In the rows, 128 means zero.
Rotation paths and how fast each direction turns (degrees per step)
Each turn is a multiple of 5 degrees from 10 to 175, or 0.
Each row of a path follows its step; steps can be skipped.
path 1
step 0: [122 115 133 124 130 137 120 132 128 136 130 127 136 130 126 121 133 120
 135 128 130 127 125 144 128 128 130 128 129 133 130 132 127 127 123 128]
step 1: [131 127 129 125 127 127 136 130 117 128 129 122 129 119 111 117 128 131
 125 127 124 127 131 139 126 123 135 131 122 129 127 133 131 131 130 128]
step 3: [128 126 125 126 126 129 134 124 126 132 137 122 120 123 127 119 130 124
 128 134 118 127 124 131 134 127 136 134 123 135 123 130 118 136 137 131]
step 7: [131 122 135 129 129 119 126 142 125 128 126 127 125 128 126 118 129 125
 129 120 129 118 135 143 127 122 131 126 124 129 128 131 125 133 130 128]
step 12: [131 133 125 130 128 129 121 122 129 133 123 130 127 126 125 114 128 126
 128 132 118 125 131 139 123 136 135 135 118 134 123 132 127 127 128 127]
step 13: [129 118 129 131 132 130 118 139 121 132 127 125 127 127 126 116 132 127
 136 132 135 125 129 133 129 126 125 139 131 133 128 128 132 138 129 127]
step 14: [123 127 121 122 128 128 130 131 125 121 132 123 121 125 120 118 122 128
 139 123 120 126 129 141 128 133 134 126 123 135 132 132 129 129 125 132]
step 16: [125 123 130 125 130 126 133 134 132 124 133 126 118 127 128 118 128 123
 136 127 127 123 122 135 131 126 140 125 129 125 120 130 119 123 137 134]
[127 128 129 128 126 130 126 128 131 126 125 128 128 129 127 127 129 129
 131 126 129 131 125 127 126 131 131 126 126 129 128 127 126 126 126 127] -> 175
[127 127 124 128 127 130 128 125 127 131 126 126 125 130 127 127 128 129
 126 124 129 130 128 129 132 128 128 126 128 126 129 129 128 128 129 130] -> 135
[131 128 127 129 129 130 130 125 127 129 127 129 129 129 127 126 130 130
 127 130 126 129 126 127 129 127 127 128 128 133 125 131 129 129 127 125] -> 40
[124 129 127 129 128 127 127 131 127 129 124 130 132 131 127 125 127 127
 126 127 129 130 130 131 126 129 128 128 130 130 129 129 131 131 126 129] -> 55
[128 132 130 128 128 128 129 127 126 128 126 123 128 126 126 127 128 129
 126 131 128 132 128 126 127 129 127 131 125 126 128 126 130 129 129 129] -> 160
[130 126 127 126 132 129 127 129 126 125 128 129 124 128 133 126 126 129
 128 127 125 132 128 127 127 127 129 127 128 129 127 125 130 130 128 129] -> 35
path 2
step 4: [124 139 132 132 131 131 119 131 124 130 136 128 126 125 129 118 124 135
 124 133 119 120 112 131 128 129 125 135 126 139 129 117 128 125 133 127]
step 6: [124 119 130 137 121 126 122 128 129 124 129 110 121 116 129 134 130 131
 129 124 131 131 133 129 129 119 117 127 131 135 121 125 133 130 121 133]
step 8: [129 122 130 131 134 114 130 116 130 127 139 137 123 132 127 125 133 133
 121 119 134 129 124 133 138 128 139 127 126 136 126 132 135 126 135 132]
step 10: [128 124 138 126 134 132 124 126 134 128 125 127 135 132 120 133 130 135
 129 142 134 122 129 113 135 122 116 126 123 130 135 137 132 126 136 127]
step 11: [132 122 116 128 137 126 132 126 122 127 116 115 128 123 125 128 125 120
 124 129 123 122 127 139 134 131 124 117 123 124 131 131 135 117 128 130]
step 12: [131 118 128 126 126 124 133 132 142 138 138 128 134 119 125 122 113 131
 134 128 125 129 124 131 117 123 134 125 136 126 129 132 130 124 131 123]
step 14: [126 125 132 123 132 136 127 135 122 130 127 120 129 130 129 125 131 138
 118 118 127 130 139 132 128 124 131 123 126 124 134 126 123 142 141 118]
step 15: [129 121 119 136 131 145 128 127 132 127 123 134 118 121 130 121 120 136
 126 132 132 128 126 119 134 126 123 128 127 122 122 123 133 136 123 135]
[131 125 129 127 126 126 129 128 127 132 130 128 124 130 128 129 128 127
 127 126 127 130 129 128 127 128 129 130 130 129 132 128 128 125 125 126] -> 70
path 3
step 0: [133 133 122 126 129 137 124 125 128 122 134 135 133 123 138 124 125 140
 133 124 131 136 128 126 123 128 128 122 120 130 128 135 127 124 126 123]
step 3: [134 133 124 132 134 125 124 122 129 124 125 121 128 123 126 125 128 127
 128 138 129 133 117 132 120 126 123 126 130 131 122 136 122 119 123 122]
step 7: [124 127 129 136 127 127 126 122 129 124 123 129 124 122 134 129 124 143
 121 132 125 135 117 122 132 122 121 124 134 126 132 128 125 123 124 127]
step 10: [130 132 121 135 131 130 129 124 126 126 132 132 129 131 129 132 127 135
 141 135 135 125 129 121 131 114 129 126 133 129 128 128 124 121 130 122]
step 11: [126 113 128 132 127 125 128 125 130 125 126 130 127 124 129 143 132 140
 122 127 128 128 124 124 128 135 128 125 134 130 121 130 130 135 128 133]
step 12: [132 130 128 126 125 122 117 130 134 130 129 131 129 123 132 129 116 133
 138 135 124 129 126 134 124 127 127 125 124 124 124 133 131 123 116 125]
step 13: [131 133 126 133 134 125 128 120 129 122 125 123 119 127 130 123 131 138
 127 140 129 134 130 125 136 133 133 129 129 129 126 125 116 134 129 125]
step 16: [131 126 120 133 126 135 121 122 126 124 134 134 126 119 133 130 125 139
 129 130 128 127 131 135 138 121 128 129 125 129 129 130 125 129 116 128]
[128 129 128 124 132 128 127 124 128 129 130 128 129 129 128 130 127 130
 124 126 127 128 128 128 131 129 127 129 127 129 127 128 129 133 129 130] -> 155
[131 126 126 129 127 125 131 129 131 130 128 127 126 127 131 130 128 129
 128 131 129 127 132 129 130 127 125 130 127 127 127 125 129 129 127 127] -> 10
[130 126 129 130 129 126 129 125 127 132 128 129 126 127 126 125 128 129
 126 128 129 129 127 131 125 130 126 126 132 128 131 127 127 130 129 126] -> 175
[128 127 129 128 125 126 129 128 129 126 126 130 129 129 126 132 126 128
 128 125 126 126 128 128 128 131 128 129 131 129 126 125 131 127 132 131] -> 115
[129 125 130 128 125 130 130 128 129 125 129 130 128 129 132 127 126 130
 124 125 128 128 128 130 130 128 127 126 126 125 129 130 126 126 127 130] -> 155
path 4
step 1: [123 126 142 129 131 128 121 126 133 134 126 135 129 123 126 134 132 125
 119 123 121 131 126 134 125 116 127 122 119 126 135 131 130 122 129 132]
step 7: [135 130 138 132 131 132 133 131 130 139 129 126 122 128 133 136 132 122
 131 125 118 128 125 132 121 138 122 124 121 132 132 123 136 127 124 126]
step 8: [141 131 133 129 130 131 124 128 127 129 121 135 126 126 130 127 137 129
 118 132 129 135 133 134 119 124 130 119 121 133 134 133 126 120 127 130]
step 9: [125 125 132 132 130 127 130 128 121 133 124 127 123 135 123 126 127 128
 137 127 125 134 129 129 117 127 126 118 118 139 129 129 142 126 125 123]
step 10: [129 122 138 134 128 131 120 122 124 126 118 130 127 120 124 127 131 131
 125 127 127 122 121 133 121 114 136 120 125 129 133 126 127 124 124 128]
step 11: [123 131 133 122 134 135 128 126 130 135 122 131 133 130 123 139 119 124
 136 131 125 123 123 135 125 125 132 126 118 136 127 129 136 128 122 125]
step 13: [133 139 129 127 130 121 128 123 133 133 120 132 131 134 129 139 129 125
 134 136 128 137 132 137 125 124 124 124 120 131 133 135 130 128 123 127]
step 16: [128 127 138 132 130 137 132 137 117 134 121 135 119 124 124 132 128 123
 131 129 125 122 126 131 123 131 126 128 123 138 129 123 135 127 129 124]
[129 128 129 127 128 129 124 127 131 128 128 129 127 130 131 128 130 128
 128 127 129 130 128 131 128 123 131 130 130 127 129 129 124 126 129 130] -> 155
path 5
step 1: [127 128 130 127 128 128 133 127 129 132 124 127 129 127 129 142 130 140
 135 124 127 128 131 141 135 126 117 126 132 119 127 129 115 124 129 138]
step 3: [141 131 120 125 122 128 125 127 120 120 131 128 134 131 118 127 128 139
 131 129 132 126 130 133 122 131 130 130 119 129 119 130 138 127 126 139]
step 5: [117 133 125 134 124 122 124 122 134 119 133 115 124 127 133 133 130 130
 131 134 124 127 131 125 135 131 127 116 125 130 127 136 132 134 136 137]
step 6: [129 129 123 128 129 122 125 124 132 132 127 123 140 121 129 131 143 132
 130 128 140 130 125 129 127 130 133 124 122 123 119 135 125 131 118 137]
step 10: [127 124 118 131 120 121 130 130 133 124 115 122 138 132 128 130 120 128
 131 125 125 128 133 122 127 131 119 127 118 135 118 125 135 131 127 130]
step 12: [125 128 127 132 135 131 135 127 126 130 126 133 126 120 133 137 138 126
 127 131 120 131 126 127 138 140 123 131 126 136 125 133 130 126 136 142]
step 14: [123 130 125 137 122 133 129 132 124 124 128 131 132 124 117 135 134 130
 123 131 136 129 130 123 116 136 131 136 125 128 122 129 123 142 124 127]
step 15: [112 128 117 142 131 131 140 123 120 127 124 127 131 123 132 123 123 126
 130 132 127 133 125 131 125 133 123 127 129 127 121 126 127 126 136 128]
[129 124 128 127 128 129 127 131 127 129 127 128 128 124 128 129 130 130
 129 129 129 129 129 127 130 128 127 123 130 131 130 130 127 126 126 128] -> 65
[124 129 129 126 130 126 125 130 126 125 128 126 129 129 130 124 124 128
 130 127 128 128 129 130 127 130 128 126 127 131 127 130 130 127 129 128] -> 140
[127 128 128 129 127 128 128 128 128 132 127 131 128 128 129 127 122 130
 129 127 131 128 128 129 128 127 125 127 126 127 128 124 124 127 127 128] -> 45
[129 126 129 128 129 132 128 124 124 131 127 128 128 127 128 128 126 128
 130 132 125 127 127 130 127 130 128 128 128 126 131 129 131 129 129 128] -> 95
[129 132 129 128 127 125 127 129 127 130 127 129 130 129 128 129 130 134
 129 130 129 125 127 128 127 126 128 129 129 127 128 132 128 127 128 125] -> 140
